In the data rows, the value 128 means zero.
Here are some numbered points:
[119 149 109 148 102 131 155 169 151 132 163 161  95 133 147  94  83 147 141 208  86 108 177 106 134 180] 0
[172 139 160 118 115 135 131 149 117 121 140  93 108  99  93 164 121 133 167 140  58 136 171  99 103 207] 1
[170 168 137 196   0 106 141  90 211 115  92 145 192 217 151 175 126  64  73 156 138 138  73 186  66  66] 2
[157 110 124 118 255  79   0 136 165 166 174 131 171 100 123 104  91 118  57 175  90  94 206  73  93 154] 3
[109 176 167 176  56 155 134 104 152  98 117  66 136  98 107 145  87  75  62 104 144 116 136 113 152 134] 4
[ 97  99  53 105  78 138  95 175 110  84  87 129 162 183 188   0 139 238 161 140 129 242  85 178  57 137] 5
[151 120 109  94 101 141 118 121 115 126 110 138 185 132 126 122 150 189 134  95 131 191  96 163 117 146] 6
[117  79 113  95 127 142  73  86 150 126 151 115 120 127 140  77 186 178 107 115 135 217 101 165  94 132] 7
[120 147 117 162  77 174  62 128 154 113 149 114 140  86 118 134  86  99  66 104 156 131 149  96 125 126] 8
[134  88  77  51 144 137 119 139 146 123  90 134 109 123 157  65 162 221 173 152 124 177 124 109  59 170] 9
[127  75 151 154 195  86 220  96 131 138 117 104  65 204 109 150 105 118 177 154  74  71 165 136 170 252] 10
[164  69 121 118 162 153 206  91 133 169 234 175  93 137 124 153 135  73 133 114 146 182 126 162 255 158] 11
[142  91  94  67  98  83 161 132 103 132 137  88 125 120  88 175 130  95 174  58  83 173 110 162  98 186] 12
[135 146  64 152 124 149   0 127 155 122 109 119 203 117 122  53  97 116  52 147 180 118 156 105  14  64] 13
[110 111 160  73 173 124 231 150 157 141 154 129  32 138  91 213 100 140 196 121  73  37 104  93 150 219] 14
[113 176 185 177 125 206 160 101  99  80 115 163  63  91 107 114 129  89  74 152 149 118 160 119 193 158] 15
[134 141  77 120  84 115  14 169 112  94  91  81 182  84  95  74 137 118 113 114 121 183 113 174   0  94] 16
[176 225 228 150  89 153 239  77  86 107  51  68 140  71  61 216 160  51 116 101 124 106 148 104 207  71] 17
[ 77 159 167 214 189 163 192 136  74 109  90 156 121 156 148 120  88 129 127 188 142  56 139 108 221 124] 18
[107 119 154 165 176 117 193  89 126 144 165 107 105 182 118 184  97  90 138 201  74  60 154 140 230 134] 19
[122  54  75  75 144 154   0 128 165 121 143 132 114 118 161  79 137 215 124 176  81 208 136  93  13 135] 20
[116 158 157 128 121 133 153 141 101 137 146 136 118 136 122 117 148 170 159 130  97 128 128 152 142 116] 21
[113 172  88  80 161 235  61 110 133  82 130  48 144  49  93  79 121 179  64 129 186 127 149  82 134  98] 22
[144 134 183  91  69  89 209 146 176 131 124  98  95 165  96 183 135 131 191  77  95  86  65 170  91 188] 23
[126 161 113  92 180 131 106 133 108 121 210  68 120  79  83  97 129 115  90 128 111 135 158 134 145 138] 24
[125  90 126 161 155 117 163  84 116 150 102 181 105 180 151 114 154 161 136 171 126 153 134 147 151 110] 25
[171 135 120 177 130 128   0 127 161 117 148 118 173  95  99 169  83  17  44 136 168  83 187 103  95  76] 26
[117 141 117  98 251 146 126 116 118 180 199 191  43  70  78 160 130  83 121 152 156  40 170  83 181  82] 27
[134 153  79 100  94 152 103 209 146 138 168 162 149 124 129  74 131 212 169 141 142 155 114 171 108  87] 28
[152  83  81 115  96 122  31 110 163 138 155 127 129 131 102 114 150 120 114  89 173 164 107 164  29 144] 29
[131 137 105 116  21 129 213 134 120 119 105 138 118 136 128 126 152 113 174  63 165 171  92 193 127  85] 30
[153 178 135 149 104 163  45 182  99  87  50 143 205  97 141 115  92 186 106 147  96 150 135  77  51 119] 31
[120 114 156  79 139 169  93 182  96  96 102 153 103  90 129 145 154 214 174  85 102 162  85 115  69 169] 32
[144  92  43 106 145  53  90 164 160 184 134  88 129 180 155  15  85 135 217 157  41 133 186  92  32 180] 33
[138  69  78 134 211  72   0 130 100 141 155 179 157 127 149  92 134 143  88 165 102 169 189 133  66 164] 34
[130  98  80  53 156 113  34 186 158 124 137 121 106  40 108 124 148 130 137  93 108 139 127 123  28  98] 35
[101 125  57 175 102 200 188 182 160 104 167 150  92 145 147  46  82 133 133 119 227  98 132 166 182 125] 36
[ 79 145 100 183  34 177  93 207  87  58  94 176 151 129 186  94  95 167 112 164 105 176  52 124  52 156] 37
[128  83 102 148 229 132  39  68  99 161 154 135 138 151 126  66 141 147  94 171 107 157 166 119 117 147] 38
[115  82  67 128  49 104  54 153 138 124 127 176 191 195 194 101 144 164 140 153 140 205  64 188  59  66] 39
[117 116  93 117  40 116 137 147 133 113  90 138 176 205 181  90 150 199 163 117 150 182  56 181  80  89] 40
[153 129 144 161  42 113 120 152 150 101  75 147 156 186 147 117 110 167 167 170  81 162  93 165  48 140] 41
[ 68 139 110 135 160 164 169 155  53 109 147 143 126 151 159 119 118 163 116 139 134 109  78 108 170 176] 42
[146 146 180 176 116 137 242  64  97 140 139 138 149 163 151 132 141 113  91 132 138 174 103 134 254 120] 43
[131 177 133 108  83 150   0 160  72  78 104  80 207  62 118  93 135 153  67 108  82 231 142 109  58 114] 44
[139 128 184 139  97 109 179  83 135 125 122 118  92 174  98 177 151 119 143 140 117 113 120 156 132 169] 45
[ 95 136 143 158 163  89 196 170 105 132 101 126 112 154 135 165  74 118 163 123 117  47 101  86 124 168] 46
[100  95  74 153 140  80  73 168 188 171 143 131 132 198 218   0  92 193 177 199  70 156 177 121  75 184] 47
[182 115 162 157  77 118  59 137 114 108 103 162 165 138 140 103 135 181 157 139  88 215 150 150  59 201] 48
[ 97 141 156 134 132  75 161 126  90 140 121 145 171 221 212  40 167 211 135 155  97 187  66 162 152 120] 49
[116 152 134 133 183 148 156 169 142 133 200 133 108  96 110 127 115 134 116 142 149  60 166 148 213 137] 50
[ 81 108  80 133 188 153 121 124 162 135 177  99  84 103 131 120  90  99  98 156 165  63 171  93 174  85] 51
[156  82  59 135  74 152  53 134 109 104 106 148 141 142 135 149  95 114 125 112 139 186 111  92  22 149] 52
[118 143  98  88 160 176  27 195 125 112 203  55 101  56  28 160  82 139 185  78 165  88 136 125  72 110] 53
[101 122 210 120 129 118 247 133  74  90 143 137  90 141 157 203 156 132 124 141  64 160  69 129 210 225] 54
[ 97 108  99 132  79 126 108 149  90  74  21 116 142 101 140 140 138 124 129  82 113 172 103 133  35 123] 55
[114  95 118 157 199 172 105  72 125 165 146 219  40 106 108 180 134  84 116 165 177  73 172  88 161  63] 56
[196 172 181 204  10 120  72  88 149 108 115 151 233 175 154 154 144 108  51 191  76 179 136 161 108  97] 57
[140 137 156 114  65  68 114 137  75  98  59 117 240 152 161 121 161 186 126 112  67 243  70 179  83 148] 58
[125 107 104  89 118 143  93  83 131 149 136 100 144 140 118 134 147 136 101  85 140 176 114 111 123 132] 59
[126 122 102 108  92  52 185 193 168 140 109  95 149 187 162  55 100 165 191 102  93 104  99 156  59 218] 60
[110 137 116 181  91 100 171 172 199 135 126  65 111 152 176   4  78 118 169 169 103 112 189 129 148 151] 61
[ 70 183  87 152  55  98 199 188 136 134 128 119 163 180 158  74 105 156 154 137 168  87  92 187 146  57] 62
[166 114  89 106 160 153   0 112 167 147 181 167 145  96 105 141 148  60  60 116 187 117 156 128 121  50] 63
[158  76  96  74 205 165  87  72 163 157 189 175 100 112 103 198 136  72  86 126 182  87 140  95 179 118] 64
[119 151 121 120  83 126  15 147 167  97 105  86 184  73 135  92 147 105  54  93 165 159 110 147  65  35] 65
[136  88  17  86 129 144  40 135 123 124 177 114 142 119 132  76 133 174  98 118 176 202 154 116  61 114] 66
[116 151 184  73 181 135  47 129  55  94 117  78 123  20  74 196 186 147 128  80  88 149 142 107  83 102] 67
[144 158 148 119 114 179 221 112 162 100 118  91  55  89 112  91 136 149 145 148 164 119 140  96 153 171] 68
[118 155 111 124  16 130 183 122 133 111  70 147 165 153 144  90 143 168 123  96 174 186  59 181 108 108] 69
[116 152 109 107 132 198 117 104  97 109  95 128 130  76 100 136 152 146 104 134 189 144 101 116 122  55] 70
[124 233 239 234  19  80 214  87 210 143 150 124 195 209 161 121 116  45  27 174 151  42  94 196 230 113] 71
Which five points above are nearest to each new point, looking only along the 7 directions in which the numbered points spread most? Their numbers follow each, nearest first.
[119 128 116  84  90 108 234  79 145 154  56 131 129 145 154 163 164 159 140  69 193 123 108 112 157  81] 30 21 45 68 69
[ 90  60  59 115 220  98  67 120 154 181 145 152 117 141 156  91 125 119 126 146 141  92 125 115 103  91] 38 66 34 51 24
[128 142 212 118 110 142 206 134  82  66  73 115  48  95  75 255 142 120 167  94  93  88 139 111 121 193] 1 54 45 14 46
[150 187 189 151 133 142 150 106 104 108 147 126  87  52  49 247 130  23  85 101 194  38 145 101 151 125] 17 4 15 50 8
[123 165 219 199 156 112 121 128 163 160 226 163 107 154 118 138  97  61 109 175  87  35 115 149 184 182] 19 50 46 0 45
[135  83 126 100 207 132 177  97 153 207 224 203  62 196 126 151 139 168 178 183  92  82 158 142 216 160] 11 10 19 25 50
[121 163  91 166  73  90  96 201  99 103  70 153 209 171 163  73 109 161 138 127 160 118 111 168  51  95] 37 41 28 40 55
[ 84 131  93 104 212 152 104 157 171 152 211 103 104  88 135  66 111 128  97 159 152  83 139 115 183  93] 51 50 24 56 27
[162  76 100  66 212  45 175 115 146 181 120 105  99 119  95 112 138  96 179  67 101 153 163 127 131 139] 12 1 59 45 24
[134 170 246 164  66 125 249  76 123  87  59  59 122 154  94 255 122  63 117  99 107  59 110 105 192 160] 17 45 4 54 23
[ 93  83 148 156 178 186 221  79 115 140 181 216  22 192 153 180 107 133 122 183 124  73 114  86 225 241] 19 11 10 50 18
[121  97 137 164  86  96 201 117 152 139 115 198 114 222 215  49 149 138 158 162 107 146  96 189 158 154] 49 25 21 62 40
[138  92 136 113 162 111  43 112 128 138 157 115 121 114 130 134 158 101 104 113 143 144 124 117  82 124] 59 24 52 29 7
[136 131  69  98 175 253  70 104 120 121 128 133  90  48  61 156 116 153 114 135 203  90 162  77 110  88] 22 24 70 53 51
[145  95 173 125 151   6 214 132 196 182 181  73  61 169 137 138  94  30 204 147   0  72 192 113 155 231] 10 14 46 19 45
[120 130 155 169  88  84  99 131  97 113  39 132 207 179 177 188 101 117 107 104 126 103  98  93  82 127] 41 48 55 57 4
[ 99  94 132 139 128  92  85  82 110 150  96 178  98 134 115 210 152  63 139 111 150  94 100 127  70  62] 59 8 29 24 45
[ 87  82  32 111 167  49 141 160 136 165 114  96 163 198 244   0 122 219 175 172 104 193 189 117 133 128] 47 9 49 33 5
[ 87 184 158 173 127 121 230 121 109 129  52 164 172 165 167 127 115 100 102 162 135  74  89 129 220  49] 43 18 15 4 21
[138  93  91 157 145 119 123 129 147 149 101 198  67 110 146 126 104  63 148 121 173  55 152  91  69 145] 24 51 50 0 8
[173 195 239 209   1  70 223  62 196 138  92 155 165 203 139 164 159  62  48 159 149  92 112 187 179 124] 71 2 43 57 45
[109 113  55 160  69 102 235 149 173 148 118 155 119 246 181  58  67 105 185 191  98  86 104 167 138 127] 61 62 60 0 36
[150 145 134 126  49 154 135 171 191 112 121 114 173 137 120 216  66  95 138 118 126  77  75 119 119 119] 4 45 8 23 21
[126 128 118 132 125 171 152  90  98 101  89 184  93  61 116 193 163  99  95 133 187 140 135 116 153  38] 70 15 59 8 24
[154 133 103 118  75 197 125 137 123  81 118 135  61  80  70 188 116  79 118  81 164 115 151  99  85 170] 24 8 53 59 70
[ 68 112 106 101 255 114   8 170  56 155 174 154 152 104 150  26 163 232 140 124 178 169 133 149 151  74] 66 38 20 7 9
[127 157 116 113 121 160 202  70 113 134  87 111 154 142 139 154 138 154 118 136 161 114 158  86 205  77] 15 21 68 42 43
[ 85 186 157 164 104  99 213 119  74 147 127 158 132 184 151  84 165 144 138 128 155 110 107 176 183  73] 43 21 25 42 62
[129  83  88 119 133 156 197  80  87 149 154 119 118 147 129 119 138 104 143 107 125 209 117 149 207 124] 25 21 11 42 59
[151  84 133  89  61 119 126 140 160 135 147 152  70 125 131 178 135 146 182 127  44 165 129 112  48 202] 12 1 23 32 48
[152 159 191  87 129 118 139  83  73 104  95  90  99  52  54 240 164  88 122  82  89 133 106  88  67 135] 67 1 12 45 17
[135 146 123 213  64 129 164 141 169 144 141 183 117 219 169  40  78  83 159 188  99  87 101 162 115 161] 61 0 62 41 60
[185 120 108 117  90 191   0 158 148  90 169 110 143  64  93 107 125 148 107 137 117 199 138  96   0 141] 16 52 35 44 65
[ 82 137 104 163 167 127  58 165  85 134 130 154 202 144 199   5 146 212  98 143 164 167 107 158 128  76] 28 37 7 5 66
[107 131 128  95 164 117 157 131 157 138 188  86  73  84  80 226  98  92 135 127 135  55 145  95 159 115] 50 24 27 51 68
[150 114 144 149 149 141  43 111  69 120 105 208 167  70 143 165 185 101  90 132 146 191  95 128 101  52] 59 70 7 6 8
[150 127  94 138 112 105  95 174 138 142 148 155 176 207 182   7  95 176 171 189  49 158 108 147  65 188] 47 33 41 60 48
[163 166 252 120 182 113 148  65 135 116 136  65 104  58  71 204 156  49  62  88 133  91 126  91 180 176] 17 15 4 45 1
[133 139 159 102 124 137 170 120 136 156 169 109  58 125 111 127 137 150 157 113  99 106 145  85 122 222] 46 1 21 68 14
[145 145  69 102 127 187 129 138  79 124 110 105 129 114  89  81 105 179 181 124  98 159 172 126 101 127] 32 21 28 9 24
[123 127 172 177 152 140  29 134 120 107 114 101 148  74 135  99 149  96  89 140 124 151 127 127 100  90] 8 31 24 59 52
[125 114 146  85 255 168 131 141 124 150 221  99  42  58  32 171 119 143 181 117 147  79 177 114 207 128] 27 50 56 24 64
[125 149 123 117 154 160 153 111  78  88  55 122 130  53 101 162 163 152 103 137 172 150 143 111 138  65] 70 15 24 59 21
[144 150 150 154 163 100  59  90 163 152 172 120 137 126 103 149 107  13  49 146 133  64 156 105 138  85] 26 8 63 56 51
